Named moves (each a turn or a mirror), then the moves between two rows, first move first; the first pair answered:
move R:
[  5   6   7   6   8  13  -5  19  11  -7   9  -1 -10   1] -> [ 6  6  7  7  9 11 -7 18 11 -7  7  1 -9  1]
[ 31  -7   4  17   5 -17 -21  11  -6  -5 -12  26   4  11] -> [ 23  -4  10   1 -25  22  11  -7   8 -13  15 -17  14 -16]
[  7 -13  -2  -2  14  -3   0  -4   8  -2   2   7 -14  -1] -> [  7 -10  -2  -5   8   5   6  -8  11  -4   8  -2 -11  -7]
move G:
[ 14   6  11   2  -2  -2   3  10  10   4 -11   2   6  18] -> [ 13   6  12   2  -5  -2   4   9  11   4 -10  -1   8  16]
[ 40   3   3  -6  -3  26 -23  15 -11 -12  -6   9 -10  27] -> [ 24  12  19  -8 -32  28 -17  11 -16  -7   0 -12  14  17]
[-10  -4   2   3  -9 -17  -8  -3  -8  -4 -14   9  24  -5] -> [ -2 -10  -6   6   7 -16 -12   0  -6  -6 -17  21  10   1]
[ -4   0  -6   1   8  20   6  14  14  -3   8   7 -11  -5] -> [-12   5   1   0  -5  20   8  12  12   0  11  -4   1 -11]
move E:
[ 10 -14  14  -8  -9  21   1  12  21   1  16 -33 -10   9] -> [ 15 -12   5  -7  -5  33   6   3  15   0  21 -29 -10  -2]
[ -4   9 -14   8   6  -5   2   2 -17   5  -6   8   9  -8] -> [-10   7  -5   7   2 -14  -1   7 -13   7 -11   4  10   1]
[ -7  -8  12 -28 -15   8  21   1  34 -14  18 -38  -4   2] -> [ -3  -9   4 -28 -10  17  24  -2  33 -15  21 -34  -9  -3]
move M:
[ -3  -9  -7   2  14 -14   0   0  -2   1  -6  11  -4   1] -> [ 0 -7 -9  3 14 -9  1 -3 -8  1 -5 13 -1 -3]
[ -5 -24   8  -3  14   0   3  11  23  -8   4  -1 -19   7] -> [  9  -5  -7   7   6  24   2  -6 -18  -4  10  17   6 -17]
[ -4   1   6   4 -14 -18 -23   2 -18   9  -9  18  12  18] -> [-12 -21  -6  -6  14 -11   6  -7  23   1   4   2 -26  12]
move X:
[-18  16   3  -8   2  -8  -1   9 -15 -15  -7 -11  -2 -11] -> [-18  14  -1  -9   7  -6   3   6 -11 -15  -5 -10  -6 -14]
[ 13  30 -15  17   6  15 -13   1   0  -3   4  17   2   4] -> [ 13  26 -18  15  12  20  -6  -1   9  -6   7  13  -7   2]
[ 23   8 -18   7   7  16  -8  -7 -21  -3   4  20   6  -5] -> [ 26   1 -20   0  13  25   1  -7  -4  -8  10  10  -9  -5]
[-25  15   3  -5 -10   8  -1 -15 -16   9  13 -13  28 -21] -> [-27   7  -6  -7   2  14  10 -21  -5   5  16 -17  15 -27]

Each pair is two moves apart.
[ -7   9   9   9  -4 -12  -3  -2 -13   9  -2   6  14  -5] -> [ -6   5  -4   8   7   2  11 -12  -7   6   7   4   3 -18]
M M
[  3   2  -4  -4  18  -7  -4  11   9  -2  -4  17 -14   6] -> [-11  11  12  -2  -5 -17  -6  11  -1   5  -6   7  10   3]
G R
[  8  -2  20   3  17 -14 -36   4  13   6 -12  -7   4  18] -> [ 19  12   5  11  12   7 -34 -11 -18   8  -5   8  21  -5]
M M
[ 13   8  18   6  -3 -16 -21  20   6   2 -10   8  -4  33] -> [  6  20  25   0 -33   8  -3   5   0   2   8 -15  18   9]
E G
[  5 -20  15  -2  11  -1  -7  13  23  -4 -14  -4 -13  20] -> [  5 -21  -7   2  28  12  12  -7  19  -5  -2   6 -20  -4]
X M
[ -9   3   0   5  21 -13  26  -3   7   8  12  15  -7 -22] -> [ 13  19   7   0 -10  22  15   0 -11  -1  18   6  11 -23]
X M
[  7  -9  -7   9   2  30  12  -2  17  -4  14 -12 -21  19] -> [  3   9   6  14 -28  29   3  -3  -9   3  12 -15  13  13]
G M
[ -2  -6   9   5   0  -2 -14 -18  -6  17  -7   7  -9 -17] -> [  4  -4  12   4  -7   5 -17 -16  -9  14  -7   4  -5 -15]
X M
[  3  -1  -7  -9  -5  20   9  -5   6 -11  13 -11   1  -5] -> [  8   0 -18   2  14   2  -7  -2 -11  -6   0  19   0   2]
R E
[ -5  -7  -7  -5   0 -10  -2   5  13  14   1 -16   3  -1] -> [  1  -8 -11  -2   7 -12  -9   7  10  14  -3  -6  -1   4]
X G
[ 11   3 -11  10  -3 -10  -3   0 -30   1  -4  31   8   1] -> [  6   3  -9  -2 -17  20  24 -14 -13  -8  17   2   7 -20]
R X
[-22 -19  18  -4  37 -33 -26  -9  13  22  -4   2  -3  18] -> [-11 -26   5 -14  44   3  -5 -20  32  10  14 -12 -24   4]
R G
[  0   7  -6   0 -26  43  23   0  -8 -12  20 -20  11 -26] -> [ -4   7  21   9 -27 -15 -25  38 -14  -2 -17  -2  18  25]
M R
[-23  -3  12  -1  -1 -16  12  -6  10   2   5 -18   6  -3] -> [ -4   5  -8   4   4  12  14 -19 -12   0  12   0   9 -19]
E M
[ 6 -2 -2 -3 -3 10 -2 -3  9 -3  1 -7 -6 -5] -> [ 13   1  -3   1  -3   8 -11  -1  -2  -2  -3   2  -4  -2]
M G
[ -1 -14  37 -23 -16  18   9   1  27 -10   0 -20 -11   5] -> [-15 -21  27 -20   5   2  21  -6  33  -5  -1 -14 -20  -2]
X M
[ 16  -3 -14  -2  14  18   3   4  -2  -7  -4   7  -8   5] -> [ 16   4  -9  -1  -1  24   2   3 -13  -6  -2   4   5   1]
X E
[-14   1  25   8 -20 -18  -7   0   9  20   4   2  11   3] -> [-21  -1  11  10  -5 -15   9 -15   9  22  10   6   6 -15]
X R
[-14 -16 -11   0  -1  -9  -8   9  20  -1  -3 -12 -27  13] -> [-25  -2   0   6 -24 -19 -14   7  -2   9  -6 -14   5   6]
G X
[ 10  18 -16  14   3 -11 -17  20  -1  14   1  19   7  12] -> [  3  25 -13   7 -18  13   4   5   0  12  20  -5  20 -11]
R X
[-15  16   1  19   9 -27  10  -1 -23  11  13  12  17   7] -> [ -4   2  14  -3  -2   1  17  11  19  -8  23 -26  -8  26]
X X
[ 18   6   8  -2  -7   8 -16   8  -4  -7  -3   4   3  11] -> [ 20   4   6  -3  -5  14 -13   6  -1 -10   0   2  -2   9]
R G
[-11   1  -1   8  10 -24  -2  -6  -6  13 -11  13   5   4] -> [-18   3   9   3  -6 -22   1  -5  -3  13  -8  -1  14   2]
E G
[ 15  12  14   0  -4  -9 -30  20   3  -2 -11   7   3  38] -> [  4  18  24  -8 -30   9 -14  11   7  -4   5 -21  18  21]
G R
[  6  11 -10  -5  -8  21  -5  -3  -4 -13  -6 -12   1 -15] -> [  1  11  -5   3  -3  -8 -21   8 -11  -6 -20   4   5  -2]
E R
[ 29  16 -14   2 -14  45   2  13 -16 -13  12  19  -8  -5] -> [ 31   6  -3  -2 -10  30 -12  32   0 -17   1  16 -21  22]
M E
